In the rows, 128 means zero.
Each row of M is roughly a mix of the hidden directions of one of several groups.
M (156 x 11):
[[130  94 129 101 139 129 149 175 123 171 106]
 [111  91 130 147 166 107 103 105 142 108 164]
 [112 169 116 115 116 124 137 111  95 105  77]
 [104 144  89 130 117 137 129  86 108  85 148]
 [ 92 113 167 137 150 174 141 143 118 130 155]
 [ 95 145 142 139 126 156  90 111  82 149 142]
 [153 133 143  95 122  93  96 118 150 150 168]
 [117 141 157 104 114 137 126  66 151 103 135]
 [105 114 198 115 137 120  99 129 118 128 141]
 [147 136 107 103 123 124 167 127 190 119 130]
 [153 133 110  95 130 143  76 132  87 113 118]
 [141 148 116 143 121 110 161  96 115 125  70]
 [139 121  80 105 153 139 175 109 128 142 149]
 [109 119 148 138 129 128 165 172 179 125 137]
 [123 113  98 147 118  83 105 105 130 121  80]
 [112 110  84 152 146 133 166 110 161 151 143]
 [116 116 118 140 130 133 160  81 153 137  79]
 [ 84 147 140  85 124 130 153  89 109 138 141]
 [118 133  88 134 103 136 127 125  72 113  93]
 [105  99 113 118 139 156 148  99 143 169  92]
 [147 169 122 105 105 110 100 162 123 168 131]
 [142 118 117 105  98  92  90 106 154 160 143]
 [118 183 141 152 146 132 122 127 118 104 175]
 [137 121 181 120  93 101 104 112 160 118 139]
 [141 105 140 113  97 154 146 156 120 144 182]
 [ 84 143  95 164 127 128 104  87 143 126 124]
 [138 139 207 111 127 130 124 131 135 132 142]
 [ 89 132 182 155 141 109 126 148 106 121 110]
 [168 153 124 114 110 112 129 132 174 167 146]
 [139 115  98 131 149  89 154 121  89 112 164]
 [195 148 118  95 144 124 131 131 152 124 119]
 [ 91 137 141 103  99 148 166 164 145 135 148]
 [114 115 110 123 142 178 138 101 141 179 124]
 [124 143 115 164 146 121 157 147 148 156 178]
 [154 125  92 154 119 134 167 122 164  96 149]
 [135 120 133  95 130 155 105 186 150 105 116]
 [117 123 185 127 129 121  86 108 138 159 108]
 [155 100 118  99 126 143 153 156 112 113 177]
 [ 70 119 127 116 119 138  99 160 112 154 149]
 [130  94 108 126 113 127 162 139 184 115 103]
 [ 90 116 143 115 119 127 120 134  86  89  88]
 [128 152 111 164 124 138 153 117 101 105  76]
 [ 85 124 171 146 141 114 127 121 144 142 173]
 [178 109 117 111 130 139 147 105 119 128  76]
 [124 167 143  92 136 137 146 154 177 116 143]
 [176 133 153 132 153 133 134 145 163 158 158]
 [146 125  99 136 124  97 124  79  81 123 115]
 [103 122 169 110  96  97 120 146 120 154  93]
 [142  89 114 100 149 122 137  92 158 166 117]
 [118 124  82 157 138 151  94 110 123 170 124]
 [131 135  98 183 123 174 111 120 122 114 112]
 [178  91 148 150 152  92 131 143 137 134 133]
 [117 140 132  65 161 125 156 133 125  99 122]
 [123 127 112 155 122  83  97  94 157 136  97]
 [ 67 114 138 118 120 153 135 151 136 152  96]
 [ 82 100 160 155 130 147 121 117 152 133 163]
 [ 76 139 175 115 138 128 107 156 133 109 136]
 [106 122 136  94 110 134  69 153 101 135 132]
 [160 183 147 129 142 149 124 130 103 148  97]
 [155 155 125 115 139  96 129  85 106 158  97]
 [125 102  86 159  97 108 112 115 123 133 170]
 [148 153 164  90 125 108 135 153 146 165 151]
 [116 164 123 129 120 154 113 153  67 126 114]
 [193 124 136 152 150 110 130 138 107 152 144]
 [136  97  84 111 152 105 150 116 137 163 154]
 [143 110 156 132 147 106 118 168 167 168 127]
 [105 128 156 120  99 135 114 125 125 171  77]
 [111  90 155  95  94 134 130 130 135 153  88]
 [164 143 160 128 149 149  90 136 104 144  93]
 [126 103 110 118 112 124 144 128 156 100  66]
 [ 86 139 133  73 126 107 154 119 100 132 134]
 [ 91  94 112 103 112 167  97 141 112 113 144]
 [147 123 155 156 111 171 114 142 132 103 171]
 [ 83 114 109 176 127 166 147 122 126 113 136]
 [118 125 120 128 167  89 164 153 128 144 168]
 [115  80  97 128 112 148 107 122 137 139 176]
 [116 145 111 177 101 175 104 122 117 123 115]
 [ 80 148 126 117 113  98  98 120 128 157  93]
 [101  95 116  98 117 143 116 124 183 115 147]
 [166 155 123 121 143 136 162 163 123  88 148]
 [155 145 163 134 153 136 112 175 113 146 161]
 [131 132  95 188 138 162 131 126 129 126 160]
 [125 123 135 137 138 111 134 154  99  96 190]
 [138 130 167 169 116 113  85  98 139 114 113]
 [135 135 129 130 196 104 125 106 145  99 125]
 [115 143 168 154  88 137 123 108 145 108  89]
 [110 173 141 163 146 125 104  89 156 126 123]
 [128 128 108  70 114  86 133 163 132 131 132]
 [146 160 160 117  89 110 133 162 128  89 130]
 [ 92 126 128 101  96 149 108 152  92 102 104]
 [151 114 136 106 112  98 145 115 101 171  88]
 [125 125 118 101 122 110 151 104 179 101  91]
 [168 133 170 117 109 120  98 126 132 141 172]
 [ 92 134 191 115 125 126 159 146 134 132 140]
 [124 126  75 160 139 171 125 103 125 115 110]
 [117 127 127 144 132 116 106 100  86 147 183]
 [145 110 165 132  81 149 115 119 109 169 127]
 [127 143 144  67 151 127 153 100 135  98 129]
 [112  91 137 132 135 103  94  80 135 161 124]
 [133 165 126 122 119 140 167 156  78 124 151]
 [103 105 137 100 152 146 112 157  88 123 164]
 [154  86 115 125 114  97 101  93 155 147 115]
 [166 155 167 111 106  95  98 133 125 114 108]
 [123 145 168 123 144 157 108 183 133 136 147]
 [149 148  74 149 107  99 118 122 153 148 109]
 [139 112 119  97 135 111 164 154  93 168 150]
 [ 81  89 125 124 117 112 120  86 157 116 138]
 [163  95 121 121 144 104 134 136 148 170  89]
 [ 97 155 152 142 109 184 123 103 119 111 134]
 [188 145 127  91 127 102 116 133 146 149 140]
 [105 131 103 144 142 188 138 143 118 124 165]
 [150  83  83 111 132  87 133 143 134 134 115]
 [161 119  87 121 166 152 145 142 124 106  95]
 [129 150  76 157 104 123 157 129 131 112  93]
 [137 157 131 160 140 187 125 121 126  98 149]
 [123 143  96 141 144  87 131 147 111  78 149]
 [136 118 183 152 154 155 109 126 132 109 162]
 [100 107 103 131 128 177 128 133  90  93 122]
 [ 74 123 122 120  91 127 106 133 154 164 118]
 [108 134 136  89 144  80 148 156 109 158 130]
 [ 72 122 109 128 101 159 103 118  97 123 122]
 [110 128 101 125 137 152 176 174 128  99 119]
 [112 149 144 177 131 131  94 141 147 142  86]
 [120 104  90 117 101 136 142 123 144 103  74]
 [ 91 154 140 112 118 158 126 118 114  83  93]
 [ 92 121 141 114 145  90 108  99 108 165 151]
 [113  98 152 116 123 143 133 145 146 185  96]
 [126 136 159 170 143 130  95 137 131  76 140]
 [ 73 115 155 129 130 115  90 123  96 110 137]
 [ 95 170  85 101 150 127 155 143 134 125 130]
 [148  94  90 161 149 140 131  94 139  96 137]
 [139 163 111 121 122 156 100 120  70 136 113]
 [129 149 115 158 124 109 103  93 146  91 167]
 [147 139  99 132 114 148 121  77 105 147  90]
 [155  99 160  95 119 126 115 114 154 174 131]
 [133  90  87 119 103 150 142 155  90 112 129]
 [148 140 157 170 102 111  97  98 144 140 104]
 [121 128  94 115 180 142 156  94 149 136 111]
 [ 84 158 123 151 136 133 122  77 135 157 125]
 [ 88 157 100 118 151  88 103 122 152 116 115]
 [154 119 172 134  89 105 109 136  90 143 141]
 [141 145 117  80 107 115 115 132 174 160 116]
 [121  94  60 131 132 121 115 109 126 113 110]
 [134 102 147 140 101  79  78 117 126 132 139]
 [131 149 161 137 105 153  92 126  93 108  92]
 [136 156 130 143 172 128 148 120 126 183 151]
 [132 107 137  68  94 133 115 146 146 103 146]
 [151 159 138 131 146 144 124 115 141  69 159]
 [115 128 184 149 127 181 111 130 133 133 123]
 [150 148 112 190 140 159 110 112 139 121 143]
 [125 189 110 122 148 141 152 151 128  99 107]
 [145  80 129 128 140  79 116  91 141 116 134]
 [117 157 143 141 135 152  98 123  81 157 160]
 [156 128 145 142 137 144 173  84 154 118 102]
 [110 127 157 114 123 141 105 125 165 157  76]
 [140 115  87 108 122 130 159 145  72 120 138]]
Which three rows in each list fit none of the groups? Every other row fits one group, some only roughly. Give them in the order they come.
    j_65: [142 115 138  98 145 177 147 103 147  95 106]
    j_592: [135 105 117 145 123 129 166 113 186 156 138]
    j_979: [173 136  91  97 125 130 132 173 131 105 129]
    j_663: [138 148 151 164 105 149  88 140 101  96 141]
    j_11: [164 101 107 149 123 191 124 129 129 122 125]
    j_570: [145  81 111 166 125 100 156 101 148 133 132]
    j_120: [115 156 121 121  93 157 145 135 118  72 144]
    j_256: [121 131 118 100 147 176 127 130  76 144 105]
    j_969: [ 98 103 105 108 106 142 151 163  83 134 118]
    j_957: [153 108 160 102 125  92  93  87 127 133 134]
    j_642: [160  88 157  97 129 157 139 122  91 130 143]
    j_51: [143 146 129 120 185 114 132 147  95 157 153]
 -> j_120 j_957 j_642
    j_31: [134 166 134 124 142  87 169 152 119 161 115]
    j_84: [114 129 119 180 145 101 155 152 123 111 165]
    j_982: [154 121 107 138 117 109 176 145 143 117  80]
    j_629: [ 90 113 143 159  98 109 105 145  89 104 127]
    j_291: [163 105  86 131 119 104 152 109 153 135 163]
    j_817: [119 149 139 159 125 180  81 129 130 118 109]
    j_825: [148 114 114 137 122 123 110  98  93 123  68]
    j_535: [110 148 117 134 122  78 134 149  75 111 138]
    j_963: [157 115 135 124 139 120 165 169 163 164 140]
    j_730: [150 133 136 120 108  77 123 135 105 109 177]
    j_257: [112 137 110 129 131 158  83 104  91 111 162]
 -> j_817 j_963 j_257
    j_20: [ 86 148 138 165 148  91 117 102 106 130 147]
    j_333: [135  94 129 136 126  80 104 128 161 106 165]
    j_509: [135 109 100 104 131 164 155 106 123 113 178]
    j_309: [131 119 139 109 107 165 122 115 132  77 170]
    j_875: [188 134 136 121 142 126  94 148  90 130 123]
    j_282: [122 133 126 153 152 164 192 113 136 130 129]
    j_211: [138 115 126 138 132 107 161 116 185 137 168]
    j_83: [131 130  71 168 115 139 133 134  87 130 139]
    j_702: [159 126 132 127 147  79 150 167 148 148 147]
    j_153: [181 138 139 154 135 156 144  89 152 128 141]
    j_770: [ 86 146  82 146 107 109 110 145 123 101 110]
    j_325: [ 97 122 123 139  80 148 114  80 124 111 146]
    j_195: [124 185 142 151 146 160 110 112 136 156 114]
    j_390: [101 135 137 122 119 120 137 175 131 120  68]
 -> j_20 j_702 j_195
    j_322: [117 134 119 172 110 158 118 151 134  76 114]
    j_743: [ 98 121 111 112 148  99 165 174 107 114 119]
    j_149: [108 182 127 130  98 146  94 121 150 132 101]
    j_411: [ 72 134 105 136 133 142 150 165 115 103 146]
    j_508: [ 94 146 160 151 146  97  94  95 146 124 136]
    j_756: [163 136 140 168 133 169 146 132 112  88 117]
    j_739: [128 102 155 131 101 120 100  92 179 126 121]
    j_714: [106 159 159 113 158 158 116 132  79 133 123]
    j_750: [152 137 124  98 165 165 164 132 129 100 152]
    j_828: [ 89 154  99 139 135 158  93 140 118 120 165]
 -> j_508 j_714 j_828
    j_357: [151 103  99 139 105  79 130 122 109 164 144]
    j_676: [162 108 154 110 128 147 120 163 146 175 145]
    j_977: [ 80 138 139 126 114 125 150 104 168 140 166]
    j_359: [121 182  83 140 124 124 105 116 146 101 135]
    j_270: [151 155 145  94 136 135 118 151 143 105  75]
    j_332: [146 113 146  83 121 144 143 147  85 162 114]
    j_654: [ 87 118 110 141  81 109 119 142  86 141 130]
    j_150: [ 84 170 132 133 100 144 107 114 160 117 151]
    j_383: [132 129 134  92 106 176 149 124  92  96 121]
    j_859: [140 168 114 135 134 126 120  86  76 146 141]
    j_868: [145 106 117 160  77 106 104  99 108 133 114]
    j_70: [ 87 136 137 114 101  99 100 127 131  89  95]
 -> j_676 j_332 j_150
    j_292: [132 133 145 157 149 154  76 114  87 135 119]
    j_45: [166 187 150 134 104 121 117 135 122 131 102]
    j_551: [158 142 150 101 144 149 117  99 153 160 165]
    j_321: [108 142  96 127 112  84  81 123 145 115 151]
    j_192: [150 135 123 184 149 147  90 123 118 105 108]
    j_222: [129 117 128 127 127  91 115 147  88 150 182]
    j_163: [165 103 128  88 134 130 151 135 137  89 162]
    j_166: [ 88 118 137 133 147  85  84 116 147 129 107]
    j_990: [157 109 139 133 139 132 138  72 175 135 126]
    j_690: [130 168 164 136  93 142 146 123 121 121  82]
    j_848: [164 136 142 133  89 124 144 138 101 139  76]
    j_168: [125 138 166 126 104 131  99 134  69 129 107]
    j_679: [116 121  87 125 174 112 173 140 104 136 122]
    j_281: [147 138 115 130 127 175 135 143 113  68 136]
 -> j_192 j_222 j_168
    j_152: [125 111 111  68 142 110 163 103 134 148 129]
    j_56: [143 125  90 115 119 160 123 122 189 126 145]
    j_854: [155 114 164 133 118 164 121  91 137  87 113]
    j_384: [100  98 131 173 125 125 131  81 128 158 135]
    j_12: [153 104 129 154 124 150 165 138 179 150 121]
    j_785: [124 162  90 162 131 145 130  81 156 131 135]
    j_418: [165  98 132 100 162 142 148 105 138 132 166]
    j_161: [153 108 164 132 149 112 129 182 150 113 111]
    j_760: [ 87 134 119 156 122 126 141 164 110  96  89]
    j_453: [ 87 120  93 113 144 152 108 133  99  97 101]
    j_50: [121 124 165 117 158 107 143 168 129 112  83]
    j_364: [140  94 141 147 131 132 154 140 161 128  71]
    j_564: [ 99 137 125 170 154 172 125 115 125 105  96]
    j_589: [130 104 160 117 132 166 107 156  80 112 122]
 -> j_785 j_453 j_589
    j_505: [ 68 121 112  97 137 106  97 124 121 129 104]
    j_601: [145 105 166 133 120 120 118 166 122  98 173]
    j_712: [129 102 151  81 150 136 117 164 127 167 137]
    j_397: [134 153 121 133 125 126 122 122 151 201 112]
    j_717: [109 117 137  71 139 166 147 151 131 109 109]
    j_584: [136  93 131 102  97 109 150 100 112 173 138]
    j_343: [157 117 154 156 152 143 140 117 186 128 141]
    j_708: [110 118 130 122 152  75 115 131 171 161 120]
    j_477: [153 102 118 138  99  77 116 159 103 146 137]
    j_706: [116 128 124 172 138 150 103 121 168 128 173]
 -> j_505 j_712 j_343
    j_532: [108 121 108  84 116  93 103 125 151 162 152]
    j_619: [118  91 105 101  89 126 171 101 127 122 122]
    j_953: [112 127 158  75  99 117 142 140 109  94 143]
    j_125: [115  83 107 118  79 165 135 136 116 114 129]
    j_557: [158 146 105 173 134  88 120 127 148 150 153]
    j_531: [146 194 155 122 148 148 138 153 127 133 123]
    j_547: [138 183  89 143 121 155 147 130 113 101 125]
    j_284: [170 112 106 108 141 119 122 117 179 128  95]
    j_479: [164 144 124 154 123 158  85 172 131 130 124]
    j_516: [153 143 144 124 153 111  86 129  72 122 134]
    j_895: [139 124  95  86 116 112 139 114 148 173 158]
    j_518: [125  95 168 103 129 124 133 169 107 123  90]
 -> j_619 j_479 j_518
